Every row has a hidden score from 0 to 30. What is each row's score? 15 is about the middle. The score is a weighted sum of the row's numbers plus the product of two more (or one squared), each taken from its middle value.
[  7  10  17  23  23  -9 -20 -29 -23  10   1 -21 -29  -3  27  27   3 -26 -17   6  10  -7  -3  -3]: 11
[  7  11  27  -3 -31 -43  -4  -4  -6 -25 -28  25  20  30 -10 -19 -15   7  26  19   0   9   8  24]: 17
[ -5 -19  -3  18  15  21  37  40   7 -20 -21 -14   8 -11 -39 -36  17  46  23 -20 -37 -30   8   3]: 26
[-18 -11   8  24  15  19  27  10 -31 -25 -10   3 -12 -27 -36   0  38  28  12 -31 -26 -11  13 -18]: 9
[ -4   1   4  15  20  29  17   1 -30 -23  -5   3 -14 -31 -19   9  40  23 -12 -21 -19   9   6  -8]: 10
[  8  -9  -7 -12 -40 -38  -5   7 -13 -30 -42  11  25  43 -17 -31 -14  20  46  -1  -6  -7  19  24]: 12
[  8  14  13   8  -4 -17 -38 -12  13   7 -17 -32   2  31  38   5 -20 -26  -2   7   6   0   3   7]: 23
[ 11  -2 -13 -30 -50 -34  -6  18 -12 -20   4  19  58  28  -4 -29   1  23  14  -3   1   9  18  -3]: 15
[ 14  13  -2   7   2  -4 -29 -20   7   8 -15 -23 -12  22  37  20 -19 -24  -5   8   7   8  -5   9]: 18
[  8   7  13   2 -15 -45 -27  -9  11  -5 -19 -13  18  43  16 -17 -24 -15  22  10   5  -8  10  13]: 17
[ 11   5   1 -20 -43 -42  -6  13 -12 -16   4  20  49  34  -8 -28 -10  17  22  -1   3  -2  21  -5]: 15
[ -5  -6  15  18  20  10  41  30  31  41   7 -22 -34 -11 -15 -26 -49 -41  17  31  16 -36 -34 -31]: 13
[ 13  -1 -14 -14   8  37  33  39  54  16 -22 -32 -27  -7 -12 -22 -47 -20  15  37   1 -20 -37   3]: 11
[-66 -44 -15 -20 -41 -33  13  48  30  16  -3   5  22  24  11   0  20  23  37  17  21  -6 -18 -62]: 6
[ -6   5   8   6  20  38  35  17  12 -40 -46   6 -10 -21 -43 -14   5  26  17  -7 -26  -1 -11  26]: 25
[ -4 -11 -11   5  14  40  23  23 -12 -30 -10 -14   3 -21 -27  -7  35  35  -4 -34 -23  -4  13  -8]: 9
[ 16   9   7   4  18   7 -19 -22  -5   6  -4 -24 -24   4  35  29   1 -31 -20  -1   8   9  -9   3]: 16
[ 11  10  11  16  14   5 -16 -11 -14   8  23 -24 -17  -7  32  30   9 -17 -28  -4  19   4   2 -16]: 18
[  9   8  -8 -26 -44 -32   4  -2 -20 -33 -15  33  32  15 -23 -23  -3  16  30   3  -1   9  18  24]: 15
[  6  -1   2   3   7  28  12  14 -14 -10  14 -16   5 -23  -4  10  34  21 -23 -23 -11   6   7 -16]: 15
[-29 -23  -9   2  18   4  16  30  48  46  56  43  32 -11 -32 -38 -32 -17 -42 -41 -27  -1  23   3]: 18
[-14   9   8   2  12  21  39  35  40  44  27 -12 -29 -27  -4  -6 -36 -49 -18  25  30  -4 -41 -31]: 16
[ 20  15 -19 -54 -54 -19   1   2  -8 -24  10  40  47   8 -14 -15  -1  16  -3   6  11  24   8   6]: 12
[ 12   5  14  22  14  -6 -25 -29 -18   5 -10 -22 -33   5  25  23  -7 -29  -2  11  12  -3 -17  11]: 14
[ 10  17  11  12  -8 -29 -38  -5  13  14  -5 -37   2  32  45  -3 -21 -23 -13   6   7  -3   5  -2]: 13
[-17 -30 -37 -12   8  24  18  35  53  44  40  37  32  -6 -24 -37 -28  -8 -38 -41 -42  12  13  16]: 20
[ -5 -19  -2  22  18  12  32  53  11  -4 -14 -27  17   5 -26 -48   3  32  36 -10 -30 -42   4 -17]: 20
[  5  19  23  18  20  11  -7 -39 -26  -8 -13  -3 -44 -24   7  45  13 -22 -17  -5   8  18 -14  18]: 23
[ 16  19   5  14  14   5 -20 -28  -9   3  -8 -17 -29  -2  26  36   1 -22 -22   4   9  11 -12   7]: 13
[ -9  -4  -1  14  15  32  35  27   0 -34 -24  -2  -4 -19 -38 -21  12  39  15 -16 -29  -5   2   5]: 16
[-24 -58 -55 -25  -8 -23 -24  -6  18  56  62   1   6  -5  23   9   8   0   7  21  19   7  20 -11]: 19
[  2  11  26  25  27   8 -10 -36 -34   0  -3  -6 -43 -21   6  36  17 -13 -13   3  12   4  -8   3]: 12
[  1  13  17  22  23  14  -5 -23 -21   3  23 -13 -23 -23  19  34  23 -16 -32 -10   9   2  -5 -19]: 10
[ -9  11  16  15  22  31  34  15  -9 -26  -7  10   2 -29 -28  -2  24  22 -18 -19 -19   5   3  -3]: 15
[  4  -2  16  13 -11 -44 -31   5   7   0 -14 -26  21  47  30 -15 -23  -6  14  10   0 -12  16   5]: 19
[ 10  20  24  21  17 -20 -34 -22   8  14  14 -30 -10  16  44  21 -17 -27 -24   7  15  -1  -5 -13]: 14
[ -1  -2  -3  -3  20  26  37  31  42  29 -13  -7 -44 -21 -22 -13 -40 -34  20  38  20 -12 -44  -6]: 15
[ -5   3  21  26  30   7   4 -36 -44  -1   4   5 -44 -22  -1  34  23 -13  -3 -11  13  -7   0  -6]: 10
[  0   5   8  11  19  26  13  -8 -22 -19  -2   1 -21 -32 -13  12  32  14 -12 -23 -11  11   3  -7]: 12
[  9  10  15   4 -32 -45 -23  10  11  -4 -13 -13  38  50  23 -23 -12  -2  20   9  -2 -17  14  -4]: 21
[-31 -43 -34 -21   4 -23 -27 -37  11  56  45  30 -23 -16   7  20   3  -2  10  31  25  12   4   8]: 9
[ 11  19   8  -5 -28 -25 -30  -7   9 -20 -42  -7  17  32  11  -9 -28  -6  19  19  -4   8   8  22]: 15
[ 10  27  25  17  10 -13 -34 -22   5  23  11 -28  -9  14  46  21 -18 -29 -27  11  14  -4  -8 -12]: 15
[  1  -8 -15  14  18  23  31  43  32  -3 -25 -29   1  -2 -24 -41 -26  17  35  10 -25 -31 -19  -1]: 24
[  8  11 -14 -41 -33 -16   1 -14 -28 -17  19  60  25 -11 -20  -3   7  10  -3   9  14  17   7  15]: 7
[  7  21   6 -23 -44 -32  -6  -1 -10 -27 -20  36  40  23 -10 -15 -15   7  11  12   8   8   9  21]: 11
[-24 -40 -16  12  13   8  19  12  31  41  34  48  16   1 -43 -38 -24 -12  -2 -37 -43 -19  19  22]: 18
[  4   0  -1  10  22  19  41  41  42  23  -2 -34   2   9  -2 -41 -42 -12  12  25  -2 -39 -23 -20]: 16
[  8  21  17  18  22   0 -17 -24 -11  11  17 -16 -20 -10  31  31   6 -25 -34   3  13   8  -8  -8]: 14
[-30 -42  -6  17  13  -3  20  30  34  51  43  45  19  -7 -42 -42 -21  -9 -12 -46 -36 -15  23   6]: 20
[ 15  12   7   5   1 -13 -34 -21   9   2 -20 -28  -7  24  40  12 -27 -18  -5  14  14  10  -9  13]: 12
[ 12 -18 -58 -63 -32  -2  -7 -18 -11  11  48  39  11 -15  -4   7  13   9   5  14  21  23  17  17]: 13
[ -7  -1  17  20  23  19  22  -1 -32 -16   8   2 -12 -27 -17   5  38  14 -11 -28  -8   2   7 -14]: 16
[  7   9 -33 -51 -27  -5  -2 -24  -7  15  56  49  24 -24  -2   3   8   6 -20  15  26  21   8   0]: 6
[ -5  -6  14  26  19  16  11  -8 -35  -8  15  -8 -25 -27  -1  18  33   4 -16 -23   0  -8  12 -16]: 7
[ 19  -8 -32 -24   0  20  25  17  29  40  36  45  25  24   0 -30 -53 -30  -8 -13 -46 -43 -22  19]: 21
[-14  -3  12  22  27  24  28  20   7 -21 -30   2  -3 -13 -39 -34 -13  25  32   2 -26 -26  -5  11]: 9
[ 11  10  15  20  -3 -27 -35  -5   3   4 -16 -39  -1  30  37  11 -22 -19   9  13   7  -6   6   8]: 24
[ -3   2  17  27  17   0  -7 -19 -23  15  30 -18 -17 -10  19  22  22 -14 -19  -9   9 -15   2 -27]: 11
[-10   7  13  16  12  26  17 -12 -20 -13  15  -1 -13 -31  -8  21  25   5 -24 -24   2   5   9 -22]: 4
[ 21  13   0 -10 -19 -27 -32   5  22  -5 -29 -27  23  46  31  -5 -28 -11  -2   8   3   8   7   8]: 15
[-40 -39 -43 -33 -12 -24 -39 -10  57  50  19  -6   1   7  22  18  -3   6   5  29  21  33   2  -5]: 12
[ 12  11  16  13 -11 -38 -33  -2  11   9 -13 -33  15  42  33  -9 -20  -9  14  11   5 -13   5   0]: 19
[-27 -71 -60 -27 -10 -15 -24 -17  11  49  28   8 -22   3   1  10  12  13  44  21  11   5  21  10]: 27
[ 13   1   6  12   6 -16 -29 -20  -3  13 -12 -32 -15  25  37  12 -14 -18   4  12   4  -6  -4   8]: 17
[  7  10 -10 -11   8  33  30  38  52  30  11 -31 -22  -9   3 -20 -48 -31  -8  28  21 -10 -34 -22]: 9
[ 20  26  16   9  -7 -25 -38  -7  20   4 -11 -35  16  36  50   6 -32 -30 -20  12  12   8  -2   1]: 16
[ 16  14   2   4   2   0 -34 -12  17   6 -18 -33  -6  20  43  23 -20 -21 -22  11  13  20 -11   9]: 16
[ 16   3   7   8 -16 -40 -28   1  -1 -10 -19 -22  20  41  12 -21 -19  -1  30   7  -2 -15  13  14]: 18
[ 12   5  20  12  -9 -32 -36  -9   7  -2 -25 -23  10  38  27  -6 -23 -14  19  15   5  -5   4  11]: 22
[  5   7   3 -15 -43 -38  -8  -4 -23 -25  -7  32  31  17 -22 -22 -11  11  32   9   2   2  16  14]: 10
[  0   1   6  18  16   2  -4 -10 -24   2  20 -18 -13 -14  15  23  25 -11 -21 -21   1 -11   3 -19]: 14
[  1  -1  -9   0   5  36  21  16  -6 -26  -1  -3   0 -28 -20   9  36  20 -21 -32 -19  17   8  -3]: 17
[ 17 -19 -70 -70 -41   9  -3  -4  -1  13  53  29  22 -11  -4   0  14  19  -7   2  12  26  15   0]: 8
[ 11  11  10  -2 -32 -39 -19  -1   8 -23 -29   2  27  43   3 -19 -20  -2  21  12  -2   0   8  18]: 13
[ 13  24  16  12  11  -7 -34 -26   9  12  -3 -22 -16  12  39  25 -19 -35 -19  21  16   9 -10   9]: 19
[ -4  -8   2  14  19  16  33  47  39  20 -11 -32  -7   5 -10 -42 -38   0  33  23  -9 -43 -22 -13]: 16
[ -7   1  29  31  22  11   9 -23 -40 -11   6  10 -32 -36 -23  19  34   3  -6 -16  -1  -5   4  -7]: 9
[-37 -22 -18  -4   2  21  26  40  54  34  40  34  19 -20 -35 -26 -17 -12 -43 -46 -23  29  20  -2]: 17
[ -1 -10 -15   3  16  26  28  48  28  -1 -27 -29  11   9 -18 -43 -19  17  30   3 -24 -31 -12  -3]: 18
[  2   5  -1  11  14  34   8  -8 -23 -16   2  -3 -15 -30  -3  25  32   3 -25 -19   0   8  -2  -6]: 8
[ -6   4  14  20  13  11  10   0 -27  -7  26  -7  -6 -27  -6  13  35  11 -21 -23  -5  -6  10 -23]: 11
[ 11   0 -33 -50 -39  -4   5 -11 -22 -18  13  53  24 -11 -32  -2  10  17   6   9  12  27  13  27]: 11
[-43 -29   0  12  -6  -1  28  55  44  60  61   8   8 -26 -18 -24 -11 -25 -49 -34  12   5  16 -54]: 7
[ -1 -51 -65 -42 -23  -5 -15 -17 -12  36  43  20  -6  -8  -5   7  22  13  25  14  13   5  16  17]: 24
[  9  19  15  15  10  -9 -33 -26  -4  12  -8 -28 -17   3  38  27 -10 -36 -17  11   7  10  -8  10]: 18
[ 13  10 -25 -47 -46 -17   2   5 -12 -23   4  36  45  14 -15 -17   3  27   8  -1   9  25  16  19]: 16
[ 17  15  18  15  12  -3 -25 -40  -3   0 -22 -17 -29  14  19  21 -20 -28   6  17  13  -1 -10  18]: 11
[ -6   2   6  12  18  34  19 -17 -27 -28  -9  14 -27 -37 -24  21  37  13 -15 -19 -15  12  -5  10]: 15
[ 13   8   8   5 -10 -23 -36  -7  12  -2 -34 -29   4  38  28  -1 -24  -8  12  15   5   3   2  16]: 18
[ -7 -42 -59 -48 -27 -10 -16 -17  -1  34  57  20   4 -11  -3  14  22  10   7  10  20  11  18  -4]: 8
[  5   1  23   4 -34 -52 -10   6 -19 -15 -19  16  28  37 -12 -27  -7  14  37   6  -6 -10  22   2]: 18
[-18 -40 -42 -42  -5  -4 -25 -44   2  44  38  34 -22 -12   0  22   4  -2  15  28  24  21   9  23]: 21
[  8  -4 -19 -40 -49 -25  -4  10 -21 -14  28  33  42   9 -20 -21  10  21  11  -5   6   7  21  -2]: 11
[ 16  -2  -6   9  11  11 -15 -23 -16  -3 -11 -16 -36   1  20  31   8 -15  -4  -1   5   7  -3  10]: 14
[ 22   6  -7   4  -5  -4 -30  -2  13   6 -12 -44   3  30  44   9 -14 -18  -5   2   1   7   1   3]: 23
[ 18  -8 -40 -31   2  23  24   7  30  40  26  45  28  23  -2 -24 -45 -24  -2 -17 -41 -44 -30  22]: 24
[ 11  20  15 -16 -45 -42  -9  11  -3 -13   5  19  46  25   7 -25 -19   4  -1   4   9   7  16  -1]: 11
[ 11  15 -18 -51 -38  -6   4 -17 -24 -23  12  63  22 -12 -29   0   6   8   4   8  16  30   2  32]: 13
[ -3  -6  -6  13  27  27  35  32  16 -17 -36 -15   0  -4 -31 -35 -20  23  37   1 -30 -28 -10   9]: 20
[-14  -6  12  19  19  22  36  24  -9 -27 -24   1   5 -19 -43 -20  19  38  20 -24 -31 -15  12  -3]: 17
[-33 -17 -16   0   6  16  28  47  60  40  39  27  15 -25 -39 -24 -14 -19 -51 -41  -8  38  17 -12]: 26
[ 11  14  21  19  26  12 -15 -45 -21  -5  -8  -7 -39 -13  16  40   2 -29  -8   5   7   7 -11  19]: 14
[  5   6  14  21  25  14  -4 -28 -39  -5   0  -6 -38 -19   6  32  25 -13  -9 -10   4  -1  -1  -1]: 14
[  6   7  17   7 -31 -52 -20  10   0  -6 -15  -6  37  43  14 -29 -17  -3  23  11   5 -11  14  -5]: 18
[  2  14  16  24  14   4  -6 -15 -19  10  28 -19  -8 -15  21  27  16 -13 -42 -16  10   3   2 -29]: 11
[ -2  18  21  18  23  19   8 -17 -26 -17   0   9 -24 -35 -16  27  29   1 -27 -19   5  15  -4  -4]: 18
[ 15   9  -4 -24 -49 -42  -2  22 -11 -11   8  21  57  27  -2 -32  -6  17  16  -2   4  -5  23 -14]: 16
[  6 -13 -15   3  17  37  33  36  24 -21 -33 -18   2  -3 -33 -42  -7  32  34   4 -36 -17   2   9]: 13
[ 11  13   2 -18 -41 -33 -15   8   2 -29 -37  10  37  39   8 -20 -15   7  17   9   1  13  14  25]: 17
[  4   8  14  -8 -35 -50 -11  19   1 -10   8   5  60  39  13 -32 -14  12  10   2   2  -5  19 -11]: 17
[ 10   2  11  18  -2 -28 -38  -8   1   1 -35 -28  -7  37  23  -3 -15 -16  16  13   0  -2   0  21]: 23
[ -1  -8  12  27  16  20  22  -3 -36 -18  -3  -1 -22 -28 -30   3  43  18   6 -31 -15  -6   6  -8]: 19
[ 11   4   7  15  17  17  -7 -26 -18  -4   3  -8 -30 -11  15  34  10 -17 -19  -3  12   7  -9   1]: 10
[ 16  18  -6 -32 -47 -27 -19  23  19 -23 -21  -8  55  39  19 -27 -19   9   0   4  -2  19  13  13]: 15
[-19 -45 -32   0  10  20  16  28  35  33  15  46  11   1 -47 -42 -26  -7  -4 -42 -54  -2  13  35]: 20
[-17 -13  19  30  27  17  40  13 -10 -19 -29   6 -12 -18 -46 -28   9  33  41  -8 -29 -34   3   3]: 13
[-48 -41 -27   2  28  20 -14   1  32  29  29  22  23  22  36  29  12  15 -18 -30 -45 -26 -30 -26]: 12
[  9  10  13  12 -18 -47 -33  14  12  12  -3 -28  32  47  36 -24 -27 -12   2   9   4 -17  17 -10]: 26
[-10   6  13  13  11  20  27  19  -7 -20   7   0   8 -27 -19  -8  27  31 -18 -29 -18  -8   8 -16]: 18
[-39 -20 -17 -47 -32  -3  49  34   4  -4  10  31  24  16  11  14  20  24  23  31  17 -32 -47 -62]: 4
[-22   1  -5  -9  -4  29  41  44  60  34  31  14  -7 -34 -21  -1 -19 -32 -61 -16  20  46  -6 -25]: 19
[  0 -12  -7   3  17  27  40  34  34  26  -7 -28 -29  -2 -16 -29 -39 -33  27  31   8 -25 -36 -14]: 17
[  0 -20 -17   9   9  28  35  49  22 -22 -17 -25  21   0 -32 -41  -1  40  28 -14 -34 -22   7 -10]: 19
[  4  16  17  10  19  25   6 -20 -17 -16   9   5 -22 -30   5  40  24 -14 -36 -20  11  16  -8  -4]: 16
[  8   6 -21 -46 -46 -15   4  -6 -22 -15  13  50  29  -1 -28  -9  10  18  12   6  10  16  12  14]: 10
[  6   4  25  36  16 -21 -22 -34 -18  18  -7 -28 -25  17  29  10  -5 -20  12   9   7 -17  -1   1]: 18
[  9  26   4   8  15  14 -12 -17  -7   0   9 -23 -14 -16  27  33  11 -18 -44  -9  10  15  -7 -12]: 12
[ 14   9  11  12 -13 -28 -30  -2  20  -2 -17 -25  15  36  34   0 -34 -14   0  11   2   5   1  17]: 17
[ 21   6  -6  10   0  -7 -31  -6  10   8  -8 -38  -9  29  46  18 -14 -21 -11   4  11   2   6   1]: 24
[  7  -4   0 -14 -43 -31  -2   3 -19 -23 -33  33  28  28 -24 -24  -5  11  42   6   1   7   8  29]: 23
[  3   4  23  30  19  -7 -23 -28 -20   9  16 -23 -28   2  22  21   9 -21  -9  -3   8 -14  -2 -10]: 10
[  6 -10 -20   1  15  33  38  50  32  12 -23 -35  -6   2 -14 -40 -40  -2  34  24 -10 -41 -24  -3]: 19
[ 20  11  -7 -29 -47 -26 -12  11   6 -28 -22   7  51  32  -4 -27 -11  15   9   4  -1  11  17  13]: 10
[-13  18  31  24  26  18  24  -3 -13 -23   4  14   4 -33 -25   2  23  18 -25 -14 -11   2   0 -13]: 20
[ 16   7 -11   1   7  23 -14  -6   2  -2  11 -33  -9  -9  19  24  20  -5 -25 -18   4  10   6 -15]: 10
[ 16  24  20  17   7 -19 -34 -19  14  18  10 -35   2  19  47  11 -25 -30 -33   9  20  -1   0 -15]: 8
[ 12  17  11   1 -20 -34 -30  10  26  -2 -18 -17  33  39  26 -16 -30 -11  -2   9   4   3   8   3]: 15
[  4  16   9   9  16  34  17 -10 -19 -22  -6   5 -18 -33 -16  26  29   7 -33 -21  -7  23  -3  -2]: 17
[  0  16  -3 -15   7  29  29  42  58  36  11 -28 -16 -18   9 -18 -58 -47 -16  34  20  -3 -42 -30]: 9
[ 13  -1  -4  -1 -30 -32 -21  -1  -2 -16 -50  -8  16  42   5 -13 -12  -1  44   8 -14  -6   2  26]: 19
[  7 -17 -58 -55 -24   4 -13 -24 -12  20  40  48   1 -18  -3  11  13   6  -2  19  18  29   7  18]: 24
[-10  16  26  19  27  13  22   1 -15  -9  14   2  -2 -34 -12   4  28   7 -31 -24   0   0   4 -29]: 19
[-12 -12  27  35  25  16  26  -2 -39 -23  -3  15 -26 -30 -33   2  41  22  10 -25 -13 -17  11 -10]: 8
[ 12  10  14  18  22  14 -13 -39 -22  -3 -15  -6 -43 -18  16  44   9 -21 -11  -1  16  20 -14  15]: 16
[  2 -11   3  19  14  17  10  -6 -33 -14   0  -3 -19 -26  -7  22  34   3 -12 -20   1   3   4  -7]: 11
[ 13  19   5  -8   9  26  -4 -16  -5  -6  10  -9 -13 -15  23  33  13 -13 -41 -12  16  26 -11  -4]: 13
[  4  12  14  16  22  19   5 -25 -22  -8   3  -4 -29 -25   3  30  22  -6 -29  -6   4  10  -6  -2]: 13
